Some points, one per row:
[ -4 -19   4  -3  -4  25  -4   8  -8   4   7   4   1  -2  23  10]
[  3  -7   1   5   8   3   5  29   7 -17  -2  16  14   7  11  26]
[ 70 -35 -24 -46  -7 -13  79  74   4   7  -2  -1 -30 -20 -24  40]
[  5   3 -62 -52  33  10 123  48 -16  -5  25 -11  -8  27  26   1]
[ -9  48 -51 -29 -13   2  40 -15  -5 -18   7  22 -17  32  24 -61]
[-59  29 -27  15 -11   4  -8 -44  10  33  16   5  23  54  33 -38]
[ -3 -30  68  24  48   8 -24  21   2 -28   0 -14  20 -12 -13  47]
[ -44   23   42   79  -11    4 -121  -92  -17   -4  -19   11   -7   -5   25  -39]
[-19  12  27  40  -9  -8 -70 -38   8   0 -13  22  -3   4  15 -16]
[ 28   6 -17 -24 -14  -5  62  32  -3  18  10  -1 -42 -16   4  15]
[ 26 -17   8 -22   8  -1  52  48  -2  13  15 -17 -10 -10 -23  39]
[-32 -16  58  45 -10 -14 -95 -26  17   5 -11 -13  -8 -26 -20   3]
[ 22 -26  16 -15  19 -12  14  42  16  -2   0  -8   9 -26 -32  50]
[-10  31 -25  -4  -8 -13  12  -6   3  12  11 -22  -2  25  -7 -23]
[ 25  -5  -3 -18  17   2  22  33 -18 -24  -3  -3 -20 -12   6   1]
[-26  43 -29  24 -20   4 -24 -57 -19  14   2  20   2  30  40 -37]
[ -5   5 -44 -22  16  22  44  14   1   5   6  31  21  25  31 -10]
[ 19 -43  72  24   8 -15 -33   5   7  -6 -11 -21  23 -61 -47  70]
[ -22   59 -117  -58  -51   -1   59  -40  -13   30   19   11  -35   56   50 -107]
[  0  11   8   7  -7  -6  -3   3   7  14  10  -3 -11  21  -6  14]
Then 12 other points, each followed by its number:
[ 14 -13   9 -28  27  13  32  46  12 -21   6   0   2  -4   1  23] 0
[-59  49 -56 -18 -22 -10  13 -37  20  22  18   4 -32  34  36 -67] 1
[ 37   4 -46 -29   0   2  74  14 -41  35  15 -17 -13   2  12 -26] 2
[-13  -4  -5   3  -5   0 -14 -10   7  -8 -12  15  19  10   5  -9] 3
[-31  45 -53   9  -8 -25 -12 -48   3  21  -4   7  -6  49  21 -58] 4
[  5   5  57  53 -29 -10 -81 -33   3  -9 -22  11   6 -17 -15   9] 5
[ 10 -42  76  20  26   7 -54  15   6 -13  -1 -35  42 -11 -41  64] 6
[ 26 -13  61  33   8 -17 -44   0   2   1 -20   4  -4 -39 -39  59] 7
[-30  13 -26   2 -14  -4 -25 -28   9  11  -4   8   3  11  12 -32] 8
[-25  18 -12  23  -7  -5 -45 -41  -1   2  -6  21 -22  25  31 -26] 9
[ 28  -5  10 -16  20   0  21  21  -8  -5   5 -23   7  -5 -29  17] 10
[ 24 -31  33  -1   2 -11  15  18  -6   3   1 -18  14 -45 -34  49] 11
Which two of these numbered points are nearest to each point below, ignoring the 2 directions in which the first points spread most? Their numbers follow each, nearest first.
[-18  -3  58  51 -14   4 -99 -46  12  14  -6  13  -8   1   3   1] > 9 7
[ 28 -18  28 -11  13   4   0  21  -8 -15  -6 -22  21 -15 -24  28] > 10 6
[ 40 -18  34  -2  14 -16  18  29  -7   5  -9   0  -6 -37 -42  62] > 7 11
[ -44   43   21   61   -7    5 -102  -78  -20    7  -11   -9   16    6   18  -40] > 10 11
[  3  -9  17  15   6   0 -37  -2  -1   6   3 -12 -12  -1  -3  17] > 9 8
[ 92 -58  16 -45   5 -11  83 102   2   2   2 -19 -30 -38 -50  82] > 5 7
[-21  41  20  45 -28 -11 -66 -53   9  22  -5  33 -33  -1  31 -16] > 7 9
[ -3  -5 -38 -15   4  14  62   2 -22  11   6   0   5  -9  14 -12] > 11 8
[-38  41  -3  47 -39  -5 -80 -78   5   7 -23  30 -11   5  15 -62] > 5 7
[  4 -15  38   4  15  13 -27  10   1 -28  -4  -8   6 -11  -3  18] > 0 3
[-22   8  35  43   3   3 -63 -27   1   3 -11   4   0  -6   0  14] > 9 8
[ 27   7 -27 -49   7 -13  79  44  -7  13  20 -43   3  14 -25   8] > 10 6
Here are 12 other points, each followed by its number:
[ 22  -5 -18 -33 -12 -17  72  47  11   5   2  -8 -11  -9 -11  25] 0
[-44  17  10  54 -20  -9 -69 -76  13   6 -23  36  12  21   5 -39] 1
[-12  25 -42  -1  -2 -14  16 -43 -22  13   2  -2 -10  34  22 -31] 2
[ -5  27  -6  12  -9  -3 -30 -29 -29 -11 -11   0  -7  -8  15 -39] 3
[ -2  15 -25   8  -8  -3 -14 -29   9   1  -6  25  -1  32  20 -17] 4
[-28  18   6  25 -14 -24 -43 -31  17  -4  -9  20 -15  -5   7 -11] 5
[ 45 -32   9 -29  12   1  43  52  -9  -1   7  -6   3 -24 -10  46] 6
[ 36 -20  -6 -27   5  11  66  49 -12  10   8  -3 -14 -16 -24   8] 7
[ 16 -25  52  21  17  10 -22  21   3 -14  -2   2  -2 -13 -15  25] 8
[  6 -27  93  20 -14  -6 -69   9  34  -5  -4 -15  23 -23 -43  53] 9
[ 32 -48  55 -24  23  13  59  83  18 -21  19 -11  21 -27 -39  90] 10
[ -12   33 -105  -34  -26  -13   86  -37  -23   35   13   15  -20   23   31  -73] 11
Which two of these numbered points are nearest to each point below, ignoring the 2 directions in which the first points spread most? Their numbers follow each, nearest first.
[ 64 -40  35 -56  14  -2  73 127  14 -11  26 -47   0 -29 -43 103] > 9 10
[-21  30 -35  13 -29  -4 -28 -52   2  -2 -13  31  -8  41  40 -43] > 4 1
[ 10  21 -91 -46 -12  17 108   5 -22  29  21  24 -30  29  32 -74] > 7 6
[ -3  11 -37 -25  -4 -13  20   7  14  -8   3   0 -22  -2  -4 -20] > 5 0
[  1  -8 -29 -31 -25  -5  66   4  10  10   9   1  -6   4   6 -16] > 0 1
[ -11   39 -101  -21   -6    2   79  -20  -31   12    9   16  -23   51   43  -63] > 2 6
[  1 -25  79  33   5  -9 -74   3  19  -5 -17   0  14 -38 -37  68] > 0 4
[ 16 -29  -6 -36  34  21  64  55  11 -19   8   8  29  -8   0  40] > 10 8
[-15  38 -88 -22 -13 -15  64 -43 -23  21   5   8 -20  39  36 -53] > 2 11
[ 17 -28  81  36  17  17 -53   3   0 -28  -8  -5  17 -12 -12  37] > 8 6
[-34  14  26  27  -3 -18 -85 -38  22 -11 -12   4   1   4  -9  -9] > 5 0
[  4  10 -15   3  25  -1  31   6 -22 -24 -10 -11   3 -17 -14  -5] > 3 2
